128 stands for zero in the data rows.
The rows fall into hidden groups. There are 3 groups. Groups can overlap: rows of different groups may look alike. Groups are numbered from 0 in the order they first appear among the rows asked about.
The rows in order, each followed by its group:
[120. 103. 90. 182. 97. 159. 102. 191. 213. 110. 107. 107. 110. 100. 221. 108. 93. 244. 228. 153. 153. 97. 104.
 112. 207. 104. 105. 113. 108. 217. 105. 255. 104. 221. 105. 255. 107. 183. 101. 103. 109. 105. 112. 100. 103. 98.
 108. 242.] 0
[128. 108. 109. 105. 109. 103. 97. 103. 115. 109. 108. 159. 98. 100. 113. 105. 110. 130. 114. 104. 110. 107. 130.
 110. 162. 108. 181. 93. 107. 166. 145. 106. 103. 148. 104. 108. 136. 165. 163. 107. 172. 105. 177. 106. 153. 101.
 130. 104.] 1
[185. 140. 105. 104. 137. 208. 93. 99. 102. 110. 154. 109. 138. 102. 134. 106. 105. 103. 106. 103. 97. 182. 102.
 106. 136. 149. 104. 115. 108. 106. 144. 107. 156. 105. 105. 108. 103. 100. 102. 103. 144. 108. 110. 155. 151. 140.
 107. 117.] 0
[169. 224. 101. 104. 102. 130. 104. 121. 106. 109. 108. 111. 114. 160. 103. 107. 100. 103. 105. 104. 110. 105. 142.
 108. 113. 149. 106. 104. 183. 106. 105. 109. 107. 106. 172. 109. 107. 106. 163. 173. 167. 138. 134. 109. 134. 124.
 108. 155.] 0
[197. 112. 143. 103. 110. 160. 127. 103. 101. 108. 150. 109. 115. 182. 121. 108. 110. 104. 110. 102. 105. 99. 105.
 105. 95. 130. 106. 111. 114. 106. 138. 132. 152. 103. 107. 108. 106. 112. 104. 111. 141. 102. 110. 110. 140. 108.
 108. 97.] 0
[99. 106. 105. 169. 104. 102. 171. 109. 106. 160. 108. 109. 111. 150. 159. 108. 94. 103. 117. 179. 91. 161. 150.
 110. 102. 98. 104. 226. 108. 156. 158. 107. 108. 109. 162. 108. 105. 157. 102. 106. 105. 103. 114. 246. 105. 174.
 105. 162.] 0
[110. 110. 103. 140. 236. 104. 101. 226. 179. 110. 107. 112. 106. 100. 112. 202. 160. 204. 156. 103. 102. 97. 104.
 106. 101. 101. 194. 208. 107. 105. 192. 152. 165. 103. 105. 230. 108. 187. 102. 102. 113. 106. 184. 110. 106. 110.
 112. 106.] 1
[146. 109. 99. 105. 101. 172. 106. 103. 111. 111. 186. 109. 116. 141. 156. 124. 109. 122. 114. 103. 106. 149. 103.
 117. 115. 108. 143. 95. 151. 154. 106. 107. 106. 109. 104. 108. 104. 131. 122. 105. 140. 109. 106. 106. 104. 173.
 105. 166.] 0
[89. 172. 107. 106. 108. 105. 203. 241. 106. 151. 107. 110. 109. 102. 100. 255. 185. 212. 197. 102. 191. 101. 169.
 114. 107. 102. 103. 100. 109. 105. 106. 107. 108. 156. 105. 107. 106. 125. 104. 214. 118. 255. 139. 107. 107. 99.
 255. 104.] 1
[95. 115. 227. 217. 105. 102. 236. 111. 104. 108. 107. 221. 253. 103. 118. 231. 212. 102. 99. 234. 255. 89. 104.
 255. 107. 93. 102. 97. 107. 106. 105. 107. 105. 255. 255. 109. 106. 103. 103. 184. 110. 235. 104. 109. 103. 191.
 235. 95.] 2
[93. 107. 106. 141. 102. 104. 104. 151. 112. 147. 108. 112. 114. 103. 111. 106. 97. 227. 119. 200. 103. 90. 104.
 102. 163. 105. 103. 118. 107. 218. 168. 193. 108. 205. 103. 181. 107. 218. 103. 105. 104. 107. 170. 149. 192. 102.
 106. 178.] 1
[119. 112. 113. 107. 108. 146. 127. 116. 101. 109. 177. 109. 102. 149. 125. 105. 103. 102. 99. 103. 141. 109. 103.
 109. 109. 103. 140. 105. 134. 168. 105. 107. 142. 108. 128. 110. 104. 151. 123. 105. 108. 131. 106. 109. 106. 169.
 108. 162.] 0
[97. 126. 107. 99. 107. 105. 182. 98. 106. 110. 108. 111. 103. 100. 101. 168. 110. 156. 122. 103. 105. 144. 195.
 109. 220. 106. 173. 106. 107. 142. 144. 106. 106. 107. 104. 107. 195. 103. 181. 143. 111. 103. 184. 146. 108. 105.
 102. 145.] 1
[96. 106. 255. 209. 106. 105. 199. 97. 213. 110. 255. 255. 255. 105. 255. 107. 168. 103. 102. 216. 118. 109. 201.
 255. 107. 104. 100. 109. 107. 103. 109. 107. 103. 186. 228. 106. 102. 109. 102. 212. 108. 105. 106. 103. 106. 98.
 219. 99.] 2
[160. 184. 141. 104. 107. 102. 97. 94. 100. 108. 107. 111. 106. 101. 156. 255. 119. 145. 95. 163. 164. 124. 105.
 162. 107. 97. 103. 107. 107. 215. 110. 108. 107. 154. 133. 111. 103. 152. 103. 106. 105. 176. 107. 98. 106. 98.
 139. 217.] 0
[145. 104. 103. 102. 138. 152. 98. 98. 113. 129. 161. 110. 104. 184. 117. 106. 112. 104. 112. 103. 94. 99. 102.
 108. 111. 148. 99. 106. 121. 123. 139. 138. 163. 106. 105. 107. 104. 108. 103. 103. 142. 127. 112. 104. 185. 142.
 107. 101.] 0
[133. 172. 102. 108. 107. 104. 138. 105. 107. 110. 106. 139. 110. 141. 179. 110. 105. 101. 107. 174. 118. 166. 122.
 108. 168. 101. 104. 104. 107. 106. 107. 107. 106. 107. 103. 106. 134. 102. 128. 102. 109. 107. 104. 214. 186. 203.
 106. 132.] 0
[179. 122. 121. 103. 102. 132. 106. 93. 115. 110. 133. 127. 119. 174. 137. 104. 108. 105. 97. 104. 111. 139. 124.
 108. 98. 98. 105. 102. 105. 105. 142. 107. 106. 108. 106. 107. 101. 109. 100. 101. 132. 106. 109. 128. 139. 141.
 105. 100.] 0
[111. 98. 100. 103. 110. 103. 110. 99. 111. 112. 171. 166. 177. 99. 106. 178. 99. 190. 120. 155. 98. 150. 104.
 164. 111. 104. 230. 120. 177. 104. 104. 106. 100. 105. 105. 107. 153. 109. 215. 194. 170. 105. 107. 105. 104. 215.
 180. 98.] 1
[88. 230. 100. 104. 105. 104. 177. 122. 107. 178. 107. 148. 106. 102. 111. 153. 86. 104. 103. 105. 141. 115. 165.
 107. 194. 217. 104. 109. 108. 104. 101. 107. 108. 108. 106. 112. 172. 114. 207. 157. 163. 180. 149. 108. 106. 103.
 187. 114.] 1
[172. 134. 111. 106. 149. 178. 103. 87. 123. 111. 144. 111. 105. 130. 104. 108. 86. 102. 115. 104. 112. 173. 103.
 111. 101. 171. 100. 114. 108. 106. 131. 107. 170. 105. 104. 110. 106. 111. 103. 103. 127. 109. 108. 147. 123. 127.
 106. 105.] 0
[110. 99. 108. 137. 107. 102. 90. 131. 102. 109. 108. 109. 138. 104. 107. 105. 96. 197. 112. 131. 111. 103. 105.
 114. 177. 115. 158. 110. 108. 190. 183. 138. 105. 110. 104. 142. 103. 197. 136. 104. 109. 108. 215. 156. 105. 103.
 102. 153.] 1
[113. 111. 152. 106. 228. 206. 100. 144. 187. 110. 128. 109. 102. 123. 108. 106. 180. 103. 115. 103. 103. 95. 103.
 107. 103. 178. 105. 134. 108. 104. 150. 153. 216. 105. 106. 144. 103. 103. 103. 162. 115. 106. 108. 105. 108. 106.
 104. 103.] 0
[176. 150. 109. 102. 105. 173. 100. 103. 133. 109. 146. 125. 106. 99. 142. 109. 139. 104. 95. 104. 114. 146. 104.
 109. 106. 137. 104. 101. 106. 106. 126. 107. 139. 102. 105. 105. 128. 108. 102. 104. 175. 102. 108. 115. 102. 111.
 124. 115.] 0
[111. 102. 106. 106. 162. 145. 96. 100. 165. 173. 107. 109. 113. 101. 108. 105. 175. 145. 109. 104. 106. 255. 102.
 105. 180. 141. 196. 184. 107. 105. 107. 107. 102. 107. 104. 197. 232. 93. 148. 104. 111. 104. 106. 184. 106. 128.
 106. 119.] 1
[88. 103. 103. 150. 104. 105. 108. 126. 108. 198. 108. 110. 114. 102. 105. 108. 108. 138. 108. 103. 124. 114. 105.
 108. 109. 103. 175. 181. 107. 156. 161. 193. 202. 171. 104. 183. 103. 210. 104. 105. 112. 186. 174. 108. 174. 103.
 105. 102.] 1
[82. 105. 101. 104. 255. 142. 102. 203. 168. 110. 108. 110. 109. 104. 122. 177. 174. 176. 150. 102. 105. 104. 103.
 112. 95. 92. 215. 203. 107. 103. 190. 167. 220. 105. 103. 243. 103. 157. 103. 102. 110. 106. 184. 103. 106. 100.
 104. 97.] 1
[167. 168. 97. 255. 209. 101. 188. 255. 240. 217. 107. 110. 182. 103. 109. 103. 255. 103. 255. 103. 223. 95. 104.
 109. 98. 108. 104. 102. 107. 107. 106. 187. 109. 102. 255. 110. 247. 95. 102. 106. 103. 102. 110. 106. 106. 106.
 191. 113.] 2
[107. 100. 136. 101. 188. 105. 106. 152. 113. 148. 107. 110. 100. 179. 107. 110. 154. 103. 126. 103. 105. 104. 133.
 110. 100. 150. 101. 153. 154. 106. 106. 157. 172. 107. 138. 107. 104. 108. 103. 103. 107. 174. 113. 104. 148. 91.
 100. 111.] 0
[192. 106. 182. 229. 190. 105. 228. 197. 242. 111. 107. 109. 225. 102. 214. 109. 242. 103. 255. 103. 228. 124. 231.
 112. 109. 98. 108. 109. 107. 104. 106. 107. 106. 105. 204. 108. 213. 97. 103. 103. 108. 103. 107. 109. 107. 103.
 236. 106.] 2
[92. 133. 113. 105. 160. 103. 100. 110. 102. 142. 108. 110. 107. 102. 97. 103. 96. 105. 111. 103. 162. 97. 103.
 108. 194. 217. 222. 102. 209. 104. 109. 159. 166. 105. 104. 107. 103. 103. 255. 243. 113. 177. 177. 108. 151. 142.
 104. 100.] 1
[126. 103. 106. 105. 103. 177. 114. 105. 105. 109. 181. 110. 117. 142. 158. 108. 89. 103. 114. 124. 128. 110. 103.
 106. 122. 100. 155. 101. 155. 160. 128. 108. 112. 107. 104. 109. 103. 145. 139. 134. 114. 107. 100. 103. 108. 184.
 104. 176.] 0
[117. 106. 106. 102. 104. 169. 102. 106. 166. 142. 107. 110. 105. 101. 113. 103. 105. 150. 108. 103. 108. 117. 103.
 108. 107. 152. 140. 111. 107. 150. 146. 170. 148. 199. 106. 203. 104. 147. 104. 103. 196. 107. 108. 106. 219. 102.
 106. 123.] 1
[111. 96. 166. 105. 108. 102. 169. 141. 93. 248. 108. 109. 108. 103. 113. 134. 181. 102. 202. 178. 100. 255. 103.
 255. 104. 143. 105. 255. 107. 105. 107. 107. 105. 104. 141. 109. 235. 109. 104. 102. 153. 108. 107. 222. 105. 104.
 107. 114.] 2
[91. 110. 207. 101. 109. 103. 110. 112. 103. 110. 108. 109. 116. 255. 104. 107. 110. 104. 95. 103. 100. 117. 217.
 107. 118. 102. 104. 113. 196. 145. 159. 153. 104. 105. 129. 106. 102. 138. 104. 164. 104. 106. 184. 119. 130. 143.
 106. 147.] 0
[109. 205. 104. 104. 106. 102. 154. 102. 116. 130. 106. 188. 114. 102. 117. 161. 96. 103. 117. 104. 125. 116. 103.
 135. 180. 171. 104. 107. 108. 104. 105. 106. 105. 191. 105. 109. 216. 106. 211. 137. 236. 106. 109. 108. 128. 120.
 168. 148.] 1
[137. 113. 255. 209. 107. 104. 113. 124. 105. 110. 164. 255. 176. 100. 107. 106. 108. 101. 110. 171. 227. 90. 103.
 228. 120. 255. 107. 110. 105. 105. 104. 107. 159. 190. 197. 107. 162. 111. 102. 103. 109. 216. 110. 107. 159. 102.
 107. 109.] 2
[193. 135. 139. 105. 105. 104. 107. 114. 104. 124. 149. 108. 105. 189. 136. 107. 100. 103. 105. 104. 91. 129. 132.
 109. 105. 124. 105. 118. 140. 107. 120. 107. 104. 104. 125. 110. 108. 107. 104. 101. 151. 136. 104. 106. 147. 135.
 100. 95.] 0
[155. 131. 105. 107. 124. 216. 93. 104. 141. 107. 137. 109. 130. 145. 118. 106. 112. 103. 106. 104. 121. 148. 104.
 106. 106. 125. 103. 124. 107. 104. 162. 121. 130. 106. 106. 107. 100. 106. 103. 120. 107. 104. 107. 148. 103. 107.
 104. 94.] 0
[145. 168. 114. 106. 102. 104. 177. 106. 102. 110. 108. 109. 103. 141. 98. 105. 97. 104. 114. 199. 118. 152. 226.
 108. 167. 113. 106. 120. 169. 157. 109. 108. 106. 105. 146. 111. 105. 100. 169. 105. 107. 102. 108. 243. 163. 225.
 109. 193.] 0
[97. 108. 104. 106. 108. 100. 113. 103. 105. 111. 107. 109. 104. 219. 102. 106. 142. 130. 98. 186. 119. 90. 220.
 139. 115. 97. 123. 230. 255. 106. 102. 106. 104. 103. 105. 108. 104. 153. 201. 203. 108. 109. 157. 123. 106. 112.
 103. 129.] 0
